In the rows, 128 means zero.
One turn moves each row of this set onto another row. After a few examples, where does it send each row asked below?
j586: [145 123 128 106 123 131 136 121 125 135 122 155 128 125 132 111 129 114
 201 163 122 143 147 140 133 127 136 125 134 155 137 128 117 116 130 108
 131 137 117 129 138 130  83  95 115]
j280: [138 114 149 115 118 140 134 111 128  98 119 115 140 137 135 144 134 125
 123  91 127 122 113 141 117 126 145 132 155 145 144 134 107 101 121 117
 136 117 145 136 130 157 139 110 118]
j470: [157 118 133 100 129 107 129 139 122 114 102 119 156 137 123 109 139 125
  96 139 117 110 124 147 144 123 166 132 131 153  99 107 114 112 135 135
 135 108 173 116 140 117 111 105 124]
j756: [135 109 122 110 131 144 145 124 124 126 119 169 137 117 128 137 127 125
 200 156 125 134 155 139 118 121 131 126 137 148 149 120 123 109 131 116
 128 114 124 136 138 123  76  96 114]
j859: [145 123 128 105 120 128 137 119 121 137 121 150 131 123 130 107 127 108
 199 154 125 141 145 135 132 128 135 123 139 160 135 131 120 119 129 111
 129 129 118 122 133 128  79  95 117]
j548: [152 110 130 107 134 119 135 143 126 106 102 133 159 130 124 129 136 133
  95 137 114 105 130 151 133 118 162 131 130 146 106 103 118 104 133 140
 135  99 179 124 143 113 108 108 122]
j210: [ 93 107 108 116 137 142 128 144 120  90 111 138 127 125 129 128 127 120
 139 198 116 124 110 153  82 132 129 130 136 137 111 156 119  99 124 138
 122 115 118 120 139 109 113 117 116]
j685: [149 109 142 113 134 124 126 141 132  95 116 194  81 129 131 156 143 124
 140 174 132 120 106 141 136 125 154 128 132 155 133 147  99 107 123 131
 138 103 134 129 141 122  92 147 133]
j365: [155 120 145 109 127 112 121 139 127 106 117 181  77 136 133 132 145 115
 141 179 133 128 100 137 148 132 156 128 131 160 125 152  96 117 123 128
 141 119 126 121 140 127  95 146 133]
j233: [ 98 113 109 110 132 129 124 137 114  98 113 125 126 127 128 108 121 107
 142 189 117 125 102 148  89 135 128 127 141 150 102 164 124 108 123 138
 120 116 114 106 135 108 111 114 123]
j385: [ 99 115 110 110 130 127 122 138 116 101 115 123 123 130 129 105 125 107
 143 197 116 130 104 151  93 136 132 128 140 148 101 162 118 108 121 134
 122 127 110 110 136 111 117 114 120]
j584: [152 115 144 113 129 119 123 141 131 101 119 188  77 135 131 145 147 125
 139 181 134 125 104 140 141 127 155 128 130 155 129 150  96 109 123 130
 141 113 131 126 142 125  94 147 130]
j466: [139 113 126 114 126 141 142 124 127 126 120 169 132 121 131 134 130 125
 203 164 123 138 155 144 123 123 135 128 132 146 146 123 119 107 130 113
 131 126 123 138 139 128  81  99 110]
j538: [137 113 120 103 129 133 141 123 119 131 120 160 138 116 127 122 118 110
 199 143 126 131 146 131 117 122 131 121 145 162 138 129 133 118 133 118
 122 109 122 120 132 123  71  96 121]
j285: [151 112 140 102 136 112 123 141 120 103 115 184  85 125 127 138 134 106
 137 156 139 117  94 125 133 127 146 122 145 173 123 154 112 123 123 134
 130  91 132 105 136 120  82 142 143]
j520: [155 117 131  99 130 110 132 140 122 111 100 121 159 131 123 115 134 123
  94 134 118 108 123 146 140 122 163 130 133 154 100 107 119 111 134 140
 133 100 176 115 140 114 107 105 126]
j327: [142 118 151 116 116 135 132 111 129 101 121 114 138 139 137 136 136 124
 127  94 128 127 111 143 122 127 149 133 155 145 141 136 107 102 119 115
 139 124 144 136 132 159 140 112 116]
j361: [141 119 151 112 116 135 135 109 125 105 121 111 139 138 135 134 133 120
 125  88 128 124 111 139 120 128 145 131 158 150 140 136 109 106 117 116
 137 120 142 131 130 159 139 110 118]
j241: [102 116 112 113 130 131 122 139 117 101 113 122 120 134 131 107 128 112
 143 203 114 132 106 155  98 136 133 130 134 143 105 160 115 103 122 133
 125 130 111 114 138 113 118 114 117]
j812: [136 112 120 107 130 139 144 124 122 126 120 166 138 115 126 133 123 117
 198 145 125 130 148 134 115 121 130 124 141 154 145 125 129 114 133 119
 123 107 126 129 133 122  73  99 119]
j458: [143 118 150 114 116 134 133 109 129 103 120 113 140 139 134 134 135 123
 124  92 129 124 112 140 123 126 145 131 157 147 138 137 107 104 119 117
 139 123 141 133 131 161 142 111 118]
j971: [144 107 140 111 139 125 127 144 128  97 115 195  86 124 129 157 141 121
 138 166 134 116 103 135 128 123 150 125 137 160 132 148 107 112 124 136
 135  91 135 122 138 120  85 148 136]
j716: [155 118 142 102 130 106 121 138 121 109 115 177  82 129 129 127 137 104
 139 162 137 122  92 129 141 130 150 123 142 174 119 157 107 126 122 131
 132 103 128 107 134 121  86 143 142]
j49: [141 115 149 113 119 138 133 110 127 102 120 112 140 136 135 136 132 120
 126  87 128 123 111 139 117 128 144 130 158 150 140 137 112 104 119 116
 137 117 144 132 131 158 138 112 120]
j936: [ 96 107 108 109 134 134 126 142 116  96 112 130 126 124 127 117 120 110
 139 188 117 123 105 150  83 131 126 127 142 146 107 162 125 107 122 141
 118 109 115 108 135 107 110 115 123]
j771: [ 96 108 111 118 134 139 126 142 122  92 115 135 121 129 130 124 130 122
 142 204 114 127 111 159  88 134 131 132 132 135 111 155 115  97 121 136
 127 124 116 121 139 110 118 117 115]
j929: [156 120 146 104 127 107 119 135 123 108 118 175  77 133 131 125 141 109
 139 171 138 126  95 134 147 131 155 126 138 169 119 155 101 123 123 127
 135 114 127 113 140 126  91 144 138]
j61: [146 109 137 107 140 120 126 139 122  97 113 191  88 124 127 152 134 116
 137 158 136 114  99 128 127 125 146 125 141 168 128 152 111 118 125 135
 128  87 135 114 135 119  81 147 141]
j178: [ 93 107 106 114 139 138 129 144 117  93 112 135 127 124 128 126 124 114
 141 190 117 122 107 152  84 132 126 128 138 140 108 158 124 102 124 138
 118 109 117 115 136 107 111 114 118]
j647: [158 120 135 103 124 109 129 139 125 114 104 121 153 139 126 111 141 127
  97 143 116 114 127 154 149 125 167 133 127 148 100 107 110 109 132 133
 137 118 172 121 142 118 115 106 123]
j867: [141 121 123 103 124 128 138 120 120 134 118 153 135 118 128 110 121 106
 200 147 125 137 144 132 125 124 132 120 142 166 135 132 127 121 132 113
 123 118 118 119 133 125  73  94 121]
j639: [151 113 130 101 134 116 134 142 123 109  99 128 161 131 123 123 134 128
  91 131 115 105 126 147 135 120 161 130 133 151 104 105 119 108 133 140
 133  97 178 117 141 112 107 107 124]
j933: [141 121 127 109 122 137 138 122 126 131 123 160 132 126 131 124 132 123
 200 164 122 141 153 145 130 126 139 129 131 147 143 124 116 111 129 111
 131 134 119 136 139 131  84  98 112]
j268: [156 119 134 106 128 112 128 139 128 112 102 125 154 138 126 118 142 133
  96 150 114 113 130 153 146 123 169 133 124 143 102 102 108 103 132 132
 140 119 174 127 144 119 116 108 120]
j979: [ 98 114 112 115 130 136 125 141 120  98 113 129 119 133 132 116 131 118
 142 205 114 131 110 157  94 136 135 131 132 137 109 157 113  99 121 133
 126 130 112 120 139 114 119 115 114]
j628: [141 117 150 117 118 139 132 109 129 101 121 115 138 138 135 140 136 126
 127  94 129 125 115 142 120 128 144 134 154 144 142 135 104 100 118 116
 140 124 144 139 134 161 142 113 116]
j174: [141 115 149 114 119 139 133 113 127 101 119 117 142 137 135 141 133 121
 124  86 128 120 112 139 118 125 144 131 158 145 143 138 110 101 121 118
 135 115 146 133 130 158 139 111 120]
j582: [151 112 130 109 131 121 134 143 128 107  99 134 157 131 124 131 140 138
  96 143 114 109 130 153 137 119 166 134 126 141 108 100 112 101 132 139
 137 106 179 127 145 116 110 110 120]
j652: [153 116 133 107 130 117 131 142 127 108 102 130 156 135 125 125 143 137
  96 147 114 112 129 156 143 121 167 134 123 142 104 100 108 102 133 135
 139 114 179 130 144 117 115 111 118]
j856: [140 115 150 116 119 142 134 112 129  98 122 116 139 139 134 144 135 126
 124  92 128 123 115 141 118 125 146 133 155 144 144 135 107  99 120 116
 138 121 145 138 132 158 142 111 114]

j385 -> j241
j586 -> j933
j361 -> j458
Now these:
j285 -> j716
j582 -> j548

